[[ 1  3  5  6 29  3 -3]
 [ 3  4  6  5 23  4  0]
 [ 1 -1 -1 -4 31 -2  6]
 [ 0  0  1  0 35  0  0]
 [24  4  7 -1  1  2  4]
 [ 0  1  2  1 33  1  1]
 [ 0  2  3  4 36  2 -3]
 [ 1 -3 -4 -8 35 -4  8]
 [ 0  0  1  0 36  0  0]
 [ 5  3  7 -1 15  3  6]
 [ 5  6 11  7 15  7 -2]]
->
[[ 1  3  1  0 24  0  0  1  0  5  5]
 [ 3  4 -1  0  4  1  2 -3  0  3  6]
 [ 5  6 -1  1  7  2  3 -4  1  7 11]
 [ 6  5 -4  0 -1  1  4 -8  0 -1  7]
 [29 23 31 35  1 33 36 35 36 15 15]
 [ 3  4 -2  0  2  1  2 -4  0  3  7]
 [-3  0  6  0  4  1 -3  8  0  6 -2]]

[[-11  32 -23]
 [-35  11 -33]
 [-14  19  36]
 [ 10  -9   8]
 [ 32  17  -6]
 [-15 -17 -34]
 [  8  33  35]
 [ 22  -4  30]
 [-26 -26  -8]]
->
[[-11 -35 -14  10  32 -15   8  22 -26]
 [ 32  11  19  -9  17 -17  33  -4 -26]
 [-23 -33  36   8  -6 -34  35  30  -8]]

[[  9  -9]
 [ 15   9]
 [ 30  18]
 [  6  -7]
 [ -4 -11]
 [ -5 -10]
 [ -1  -2]]
->
[[  9  15  30   6  -4  -5  -1]
 [ -9   9  18  -7 -11 -10  -2]]

[[ 32 -17  -2  16  -6 -14   9  -6 -28 -15]
 [  3   1  -9  11  -6  -3   8  25  14 -21]
 [  0 -16  10 -28  13  12   7 -39   9  12]]
->
[[ 32   3   0]
 [-17   1 -16]
 [ -2  -9  10]
 [ 16  11 -28]
 [ -6  -6  13]
 [-14  -3  12]
 [  9   8   7]
 [ -6  25 -39]
 [-28  14   9]
 [-15 -21  12]]

[[ 19  29]
 [ 14  -6]
 [ 19  19]
 [-21   5]
 [ -3   7]
 [ 13  23]
 [  8  -9]
 [ 29  21]]
->
[[ 19  14  19 -21  -3  13   8  29]
 [ 29  -6  19   5   7  23  -9  21]]

[[ 34 -30   1 -17 -10  23  33 -18  28   5]
 [  4  21  -1  38  36 -21 -17  23 -26   4]
 [-29 -22  26  27  -5  22  32  27 -10 -14]
 [ 26  14 -14 -23   4   5 -21  33  21 -13]
 [ 17  15  37  -9 -35 -22  -3 -19 -13  26]
 [-17 -17  -5  -9   1  13 -35  21  -7 -19]
 [ -5  17 -35  23 -26 -33  24 -19 -16 -27]]
->
[[ 34   4 -29  26  17 -17  -5]
 [-30  21 -22  14  15 -17  17]
 [  1  -1  26 -14  37  -5 -35]
 [-17  38  27 -23  -9  -9  23]
 [-10  36  -5   4 -35   1 -26]
 [ 23 -21  22   5 -22  13 -33]
 [ 33 -17  32 -21  -3 -35  24]
 [-18  23  27  33 -19  21 -19]
 [ 28 -26 -10  21 -13  -7 -16]
 [  5   4 -14 -13  26 -19 -27]]
---
[[ 20  27 -30  39   0  -3 -18]
 [  0  10   0  11  -9 -14 -15]]
->
[[-18  20  27 -30  39   0  -3]
 [-15   0  10   0  11  -9 -14]]

[[ 15   4   4 -12 -24 -31 -34 -14   1  -4  12   6]
 [-19 -24  -5 -13 -19 -25  -7   5 -11   9 -15 -30]
 [ -2 -12  22  13  -2   6   8  -9   0  11  25  36]
 [ 18 -18 -11   8 -28 -15  -4  -7   2 -30   0  -1]
 [  1 -18 -31 -40 -15  -3  -7  19  11  10  18   7]
 [ -5  10   9  27  14   5   6  40  -4  16  18  -5]
 [ 28  13   6  20 -17  -3  14  -5   6 -20   4  -8]]
->
[[  6  15   4   4 -12 -24 -31 -34 -14   1  -4  12]
 [-30 -19 -24  -5 -13 -19 -25  -7   5 -11   9 -15]
 [ 36  -2 -12  22  13  -2   6   8  -9   0  11  25]
 [ -1  18 -18 -11   8 -28 -15  -4  -7   2 -30   0]
 [  7   1 -18 -31 -40 -15  -3  -7  19  11  10  18]
 [ -5  -5  10   9  27  14   5   6  40  -4  16  18]
 [ -8  28  13   6  20 -17  -3  14  -5   6 -20   4]]

[[ -2  -6]
 [-13 -10]
 [ 11  -7]
 [ -4   5]
 [ 11   0]
 [ 23   9]
 [  6 -16]
 [ 28  34]]
->
[[ -6  -2]
 [-10 -13]
 [ -7  11]
 [  5  -4]
 [  0  11]
 [  9  23]
 [-16   6]
 [ 34  28]]

[[ -5   8  -8  10   2  -5  -8 -10]
 [ 12  -6  -7  21  29  -4  17   5]
 [ -7  17 -17  -9  19  -7  -6 -13]
 [  1  28  18 -13   0   1 -21   5]
 [  9  -2 -19   7  -9  25  -8 -14]
 [-19   6  -3  -7  15  -1   4 -17]]
->
[[-10  -5   8  -8  10   2  -5  -8]
 [  5  12  -6  -7  21  29  -4  17]
 [-13  -7  17 -17  -9  19  -7  -6]
 [  5   1  28  18 -13   0   1 -21]
 [-14   9  -2 -19   7  -9  25  -8]
 [-17 -19   6  -3  -7  15  -1   4]]

[[  8  -8 -11   4  -4   5   3 -11]
 [  0  -5   5   7   6  -2  -2  15]
 [ 24   1  -2  12 -14   1 -11   0]
 [ 13  -5 -23  -2 -11  11   8 -35]
 [-12  10  17 -10  -2 -11  -9  13]
 [ 15   0   0   8  -7  -4  -6   9]
 [  6  -9  -8  -7 -17  -4  -9 -14]
 [-16  -8  16   6  19 -10  21  -3]
 [ -1   3   4  18  25   8  13  20]
 [-15   2  -3 -10   6   6   4  -8]
 [ -4   3   7   3   7  -2   0  13]
 [-24  -2   5  -2  13  13  18 -36]]
->
[[-11   8  -8 -11   4  -4   5   3]
 [ 15   0  -5   5   7   6  -2  -2]
 [  0  24   1  -2  12 -14   1 -11]
 [-35  13  -5 -23  -2 -11  11   8]
 [ 13 -12  10  17 -10  -2 -11  -9]
 [  9  15   0   0   8  -7  -4  -6]
 [-14   6  -9  -8  -7 -17  -4  -9]
 [ -3 -16  -8  16   6  19 -10  21]
 [ 20  -1   3   4  18  25   8  13]
 [ -8 -15   2  -3 -10   6   6   4]
 [ 13  -4   3   7   3   7  -2   0]
 [-36 -24  -2   5  -2  13  13  18]]

[[ -5  14  -9]
 [-16  35 -18]
 [-22  34 -17]
 [ -4  22  -8]
 [-12  13  -7]]
->
[[ -9  -5  14]
 [-18 -16  35]
 [-17 -22  34]
 [ -8  -4  22]
 [ -7 -12  13]]

[[ -2 -12 -20  31  28]
 [  5  -6  -6  12  13]]
->
[[ 28  -2 -12 -20  31]
 [ 13   5  -6  -6  12]]
---
[[-20   7  20  -1]
 [-19  -6  34  -2]
 [-37   0  22   0]
 [-19   8  21  -3]
 [-33   1  25   2]]
->
[[-19  -6  34]
 [-37   0  22]]

[[ 22  17 -32  13]
 [  0  10 -23  23]
 [ 26  25  29  -2]
 [-21 -21  11  24]]
->
[[  0  10 -23]
 [ 26  25  29]]

[[-15 -20 -10 -18 -13]
 [  1  14 -35  20   0]
 [-26  19  27 -21  24]
 [ -7  32  -4  19  -5]]
->
[[  1  14 -35]
 [-26  19  27]]

[[ -4  -7 -15   9   6]
 [-10 -26  -6   2  -3]
 [ -4  -3  18  -1  -9]
 [ 11   2 -13 -14  33]
 [ 24   5   7   0   0]]
->
[[-10 -26  -6]
 [ -4  -3  18]]

[[  0 -23 -25  26 -33]
 [ -2   1   5 -22   9]
 [-20  -1  -4 -11 -12]
 [ -6   1 -10 -24   0]
 [-11 -20 -29 -27 -17]]
->
[[ -2   1   5]
 [-20  -1  -4]]

[[ 15  37  20  21 -30]
 [ -5  25  -1  12  23]
 [-24  30 -24 -19  12]]
->
[[ -5  25  -1]
 [-24  30 -24]]
